Named turns come first, each shown by rows before and after it. Which turns, in which order, take the first row of each pair that follows to the second? Write the first one first, as in the answered first pair.
turn piba:
[ -9  -5 -11  20   6  -1  -8  11  11  18 -15]  ->  [ 11  -2 -14  16  24  -7   0   0   0 -10 -15]
[ 30  25   4   2  17  -1 -11 -15  19  -6  40]  ->  [ 35  13  21 -16 -14  -1 -20 -13  -4 -17  31]
[  8   4  -5 -16   3  -4   4 -17  -8   5   7]  ->  [  3   1  -1 -19  -7  -5  -1 -14  -7  13   8]
[  6  16  -6 -16  13  -1  18  -6   6   6  49]  ->  [ 14   9   8 -30  -6  -2  11  -6 -14  -6  43]
turn Guko:
[-10 -13  12 -14 -14   3  -9   1  11  35  24]  ->  [  7  -9  22 -33 -18   2 -18  -6  -9  10  19]
[ 24 -25 -13  24 -13 -11  -4   5 -18 -21 -39]  ->  [ 16 -26 -22  37  -8 -12  -1   8  -4  -5 -36]
[ 26 -12  -4   2 -12 -14   5  -3 -35 -22  -2]  ->  [ 27   2 -25  17   3 -15  -1   1 -26  -9 -13]
turn mogek:
[  7  -6  -6  10  20  -6  15  -3   5 -21 -15]  ->  [ -3 -21  10  -1 -25  -2   1  10  -8  -4 -18]
[ 11  28 -26   6   3  -2 -32  -2 -25  -9 -14]  ->  [-11  22 -14   0 -22   7 -37   7 -16  21   1]
[  3  -4   8 -16  -9   7  15  -4 -15  -8  25]  ->  [  3  -2   5 -13   0   7  19  -8  -9  -7  29]
[-3 -2  9 -9  3  5 17 -8  5 -2 34]  ->  [ 17  -5   6  -8   8  -3  16 -11 -12 -24  16]
turn zosuf:
[ -4  17  -8   3  27   0  12  -9  14 -13  17]  ->  [ 14  16 -28  11  14 -10  -5  -1 -13 -15 -13]
[ -7 -12  10  11  16 -21  34 -12  15  -9  24]  ->  [ 16  -9 -18  25  -1 -34  15   0 -18  -6 -15]
[  4 -10   1  -9 -11   9 -16 -10 -12  -1   1]  ->  [ -5 -11   4  -5   4  11   0 -12   6  -1  19]
Pairs:
Each pair is 2 to 4 turns apart.
[ 12   2  -6   1  -9  -6  -8  -2 -21   6   3]  ->  [ 11  -3   6  -7 -10  -5  -9  -3 -19  -7   0]
zosuf, piba, mogek, mogek
[ 11   3  -4  12   8 -11   5   9  -4 -15 -13]  ->  [  3  17   4   1  13  -2  -9   7   5  -7 -17]
piba, zosuf, Guko, Guko
[-30 -19  10  18   4  -1  -6  11  30  10 -36]  ->  [-15  -6  -5  23  29  -7  -1   2  29  -7 -39]
zosuf, piba
[ -3  18   0 -15 -10   6 -14   4   2  22  28]  ->  [ 17  21 -28  11  16  -7 -11   1  -3   8   3]
piba, mogek, Guko
[-23 -22   8  13 -41  -1  -9  25  -7  20 -38]  ->  [ -7 -23  -2  33  31 -13  43  -2  18 -27  -8]
piba, Guko, mogek
[-42 -14  27  -2  15   5  31   2  58  20  25]  ->  [  8  -1  25 -17  51  -5  32 -21  20 -50  14]
piba, Guko
[-10   9  -9  14  22   4  -2  -2  26   5  -5]  ->  [ -2  -8  17  -7   9   5  11 -10  11 -26   9]
Guko, Guko, mogek
[ 26   2 -14   7   8  -3  27 -11 -18 -20  13]  ->  [ -1  -9  18 -15 -29  10  19  -2 -11   3  27]
Guko, mogek, zosuf
[ -2  27 -18  19  -3  10 -15  14   6  54  11]  ->  [  8  20 -12  17  30   5  21  -4  15  17  44]
Guko, piba
[ -2 -39  12   2 -21  -9   7   8  -3 -14   3]  ->  [ 16 -10  -9  10  26 -10   6  -4   0 -32  -9]
Guko, piba, piba, piba
[  6  12 -42  20  28 -15  11  -9 -30 -10   4]  ->  [  0 -23 -17   9 -17 -16  26   0 -45 -13  19]
Guko, Guko, piba, zosuf
[ 37   5  -9 -19 -17  -6  -1  -4 -43 -18  23]  ->  [ 16  17 -51  25   6  -9   0   9  -5  29  14]
Guko, Guko
[ 12   7  -2 -16 -30   2 -12   2 -28  19  23]  ->  [ 24  20  -7 -17 -16   1 -22   0 -34   8   7]
Guko, mogek, mogek, piba
[ 11 -21  16  -3 -28  -4  -4  10 -20 -15  -2]  ->  [  0   0 -14  30  29  -7   9   5  20  -1   1]
piba, mogek
[-33  -7  -3  19  34  -8  -6  24  12  14 -14]  ->  [-16 -13  -6  20  47 -15   8  17   5 -12 -11]
piba, Guko
[-30 -27  -7  34 -13  -5  31 -11  51  20  21]  ->  [ 23  -9 -10  18  26 -16  33 -36  12 -54   8]
piba, Guko, Guko
[ -7 -40  17  -3 -32   0  -6  12 -12  -2 -26]  ->  [ -2 -28  36 -26  -6   6   0  -3 -10 -33 -11]
zosuf, Guko
[ -9 -29  -3  10 -23   2 -13  -7  -3   9 -17]  ->  [-17 -18 -13  20  -3   4  -6  -8  17  18 -12]
Guko, piba
[ -1  10 -23  18  -4   7 -14   9   6  44 -11]  ->  [ 39   2  -8  -6  -5  -3 -10  -5 -35 -14 -16]
piba, piba
[-31 -14  -1  16  15  -5  17  -3  36   5  -2]  ->  [-16  -8  24 -14   8   0  -7 -10   7 -29 -32]
mogek, zosuf, Guko, zosuf
[-11  20   7 -16  26  10   1  -8  24  -4  22]  ->  [-16  14 -11   1 -12   5 -22  14  10  31 -10]
zosuf, zosuf, piba, Guko
[  5 -15   0   7 -41  -9 -14  16 -30   8  -9]  ->  [  8  -3 -15  16 -28 -10 -22  19 -27  15 -21]
Guko, Guko
[  3   5 -16   3   9   3  20  -2   2   6  30]  ->  [ 14   5 -25   5 -14  -1   0   7 -22  13   5]
zosuf, piba
[ 17 -24 -16  21 -20 -15  23   7 -24  -5   3]  ->  [ 19 -13 -27  29 -11 -16  18   7 -23  -3  -5]
Guko, Guko, Guko
[  3  16  -2  -5  -1   2 -21  -4 -19   5 -34]  ->  [  5  16 -16  15  22  -3  -4 -10  -3   1 -24]
Guko, piba
[-14  24  -7 -13 -21   7  -7   3   4  33  20]  ->  [ 15  25 -38  16   6 -10  -1   1  -7   9  -8]
piba, mogek, Guko
[-16  11  13 -14  -3  11 -17  -6  14   7 -17]  ->  [ -4  -7  21 -18   1   4   6 -13   5 -21   1]
zosuf, Guko, piba, piba
[-15   1   0   0  28  11 -12  -2  22   1  -7]  ->  [  1  -3  -4  -3  15   5 -24   0  -4 -12 -30]
piba, zosuf, piba, Guko
[-28  13   7   3 -16   9 -36  20  16  34 -38]  ->  [-42  -2  13  14   8   8   2  14  50  28   2]
mogek, Guko
[ -7 -20 -13  17 -33 -10   2  18  -5  24  -2]  ->  [ 17   8  13 -26   4   3   5 -13 -16 -28  23]
Guko, mogek, Guko, Guko
[-11  31  20 -33 -31  24  -8  -9 -18  20  24]  ->  [  9  59 -16 -11  12  17 -20 -12 -14  13  -8]
Guko, Guko, mogek
[ 25  23 -22  21 -22   8  -8  -3   1  40  14]  ->  [ 40   8   6  -6 -40  10 -13 -10 -29   1  -4]
zosuf, zosuf, mogek, mogek
[ 24  15  -1 -28 -10  11 -28 -13 -28 -26  -3]  ->  [  1  30   1 -31 -14  25 -35  -7  -8  10  15]
mogek, Guko
[ 21 -26  27   4 -22  -8   6  -1  -3 -12   8]  ->  [ 5  5 -4 29  8 -3 -9  5 30 27 -2]
Guko, piba, piba
[-31 -16   5   8 -14   6  32   4 -15   4  48]  ->  [-15 -27   8   5 -37  -1  20  10 -44 -11  19]
piba, mogek, piba
[  1 -20  -4  21   2  -8  -5  11 -13   1 -35]  ->  [-21 -30  23   1 -20   3   2  10  -6  11  -3]
mogek, Guko
[ 22  -2 -32  34  15 -17 -12   8  -8 -13 -48]  ->  [-28   4 -12  25  19   5  10   8  46  32  23]
piba, mogek, Guko, piba
[-26 -29  37  -8  -2   8  24 -18  48  -5  25]  ->  [ -4 -18  51 -38 -10  11   6 -25  17 -36  15]
Guko, mogek
[ 24   7 -19   0  11  -3  -5  -9 -29 -26 -11]  ->  [  4  -6 -18   3 -31   1 -16   9 -24  15 -11]
mogek, piba, mogek, mogek
[ 10  11  25 -25 -32   5 -11  -9 -11  -3  35]  ->  [ 33  16  11 -18  -4  -3  -4 -19 -18 -33  22]
mogek, mogek
[ -2   8 -40  22 -31  -2  -4  16  -8  60  33]  ->  [  2   9 -36  20  -1  -1  23   1   8  41  64]
Guko, piba
[ 11  10 -12 -17 -25   3  -7   5 -21  10  29]  ->  [ 24  12 -18  -6  14  -3  11  -7 -13 -13  30]
zosuf, mogek
[-39  14  25 -25 -44  13 -23   1 -11  24  -3]  ->  [-25   6   9  -9 -52   2 -28   5 -28  20 -28]
piba, mogek, mogek
[ 26  -7  22 -41 -44   2 -19   2 -39 -11   5]  ->  [  8  30 -30  12  52   1   9  -6  37  18  25]
piba, piba
[ 11  29  19 -39   0 -11 -50 -17 -36 -37  -3]  ->  [ -6  49   9 -28  38  -1 -33 -25   8 -21  30]
mogek, mogek
[  5 -14  -2  17 -36  -9  -7   1 -20  18  -3]  ->  [-12   6  -6  21  -5   2   3  -7  15  31  28]
Guko, mogek
[ 15 -26  -6   8   0 -21  25   4 -16  -7  27]  ->  [ -2 -14 -21  25   7 -18  17  13   4  24  24]
zosuf, piba, piba
[-22  -3 -17  17  13 -19  -3  16  25  12  -9]  ->  [-23 -27  -2   9 -14 -21   4  21  12   3 -11]
Guko, mogek, mogek, piba
[  2  42 -23  -6  13  -5 -10  -5   7  -4  15]  ->  [ -1  29  -1 -27 -25  -2 -17  -1 -10  -1  21]
piba, mogek
[  0 -16  -8  14 -61  -7 -51   7 -26  12 -57]  ->  [ 29  14 -49  45  44 -18 -11 -22   6 -28 -40]
piba, piba
[  2  41  16 -48  -8  17 -44  -6 -13  12  26]  ->  [-11  40  13 -42  -4  18 -32  -3   7  26  42]
piba, Guko, Guko, Guko
[  9  12 -12  -1 -29  -6 -24  15 -16  26 -15]  ->  [ 28  30 -20  -2  28  -7   1  -8  -4 -11  10]
mogek, piba
[  2  11   3 -18 -37  12 -46  -6 -30   9 -20]  ->  [ -1  35   4 -21   4  19 -49 -17  -9  -1 -24]
piba, mogek, zosuf
[-36  26  16 -15  -9  14  -3  -4  20  30  33]  ->  [-32  23  29 -31 -15  14  -8  -9   8  15  30]
mogek, piba, mogek
[ -7 -31  13  -3 -27 -13  16   0  -8   2  10]  ->  [  4  -1  -5   1 -21 -10 -21   4 -19  15 -29]
Guko, Guko, piba
[-16 -34   7  18   2 -21  25   9   8  -7  14]  ->  [-22 -33  22   3 -25 -17   9  17  -2   4   7]
Guko, piba
[  2  17  -3  -4 -22   0 -11   5  -4  21  11]  ->  [-3 14 11 -9 -7  4  5 -1 11  9 29]
mogek, piba, piba, zosuf
[-13  21 -14  13  33   3 -13  -4  13  13 -19]  ->  [ -3   1  14 -14 -12   4 -26  -1 -26  -3 -28]
piba, piba
[ 10   3  -5  32  20   0   3  -4   9  -1 -23]  ->  [-13 -12  17  18 -17  11   5   2  18  24   5]
piba, mogek, zosuf
[ 10  14   7  -6  34  -1  21 -20  20 -33 -11]  ->  [-21  10 -15  19  -7   1   2  10  33  38 -17]
zosuf, mogek, piba
[  5 -10  20 -27  12   7  -8 -18  -9 -50   5]  ->  [-38  -4   3   0  13  18 -12   3  40  18  12]
piba, piba
[  5   8   9 -32 -28   9 -26   2 -29   9  17]  ->  [-10   5 -29  20  20  -1   7   5  21  30  24]
mogek, mogek, Guko, Guko
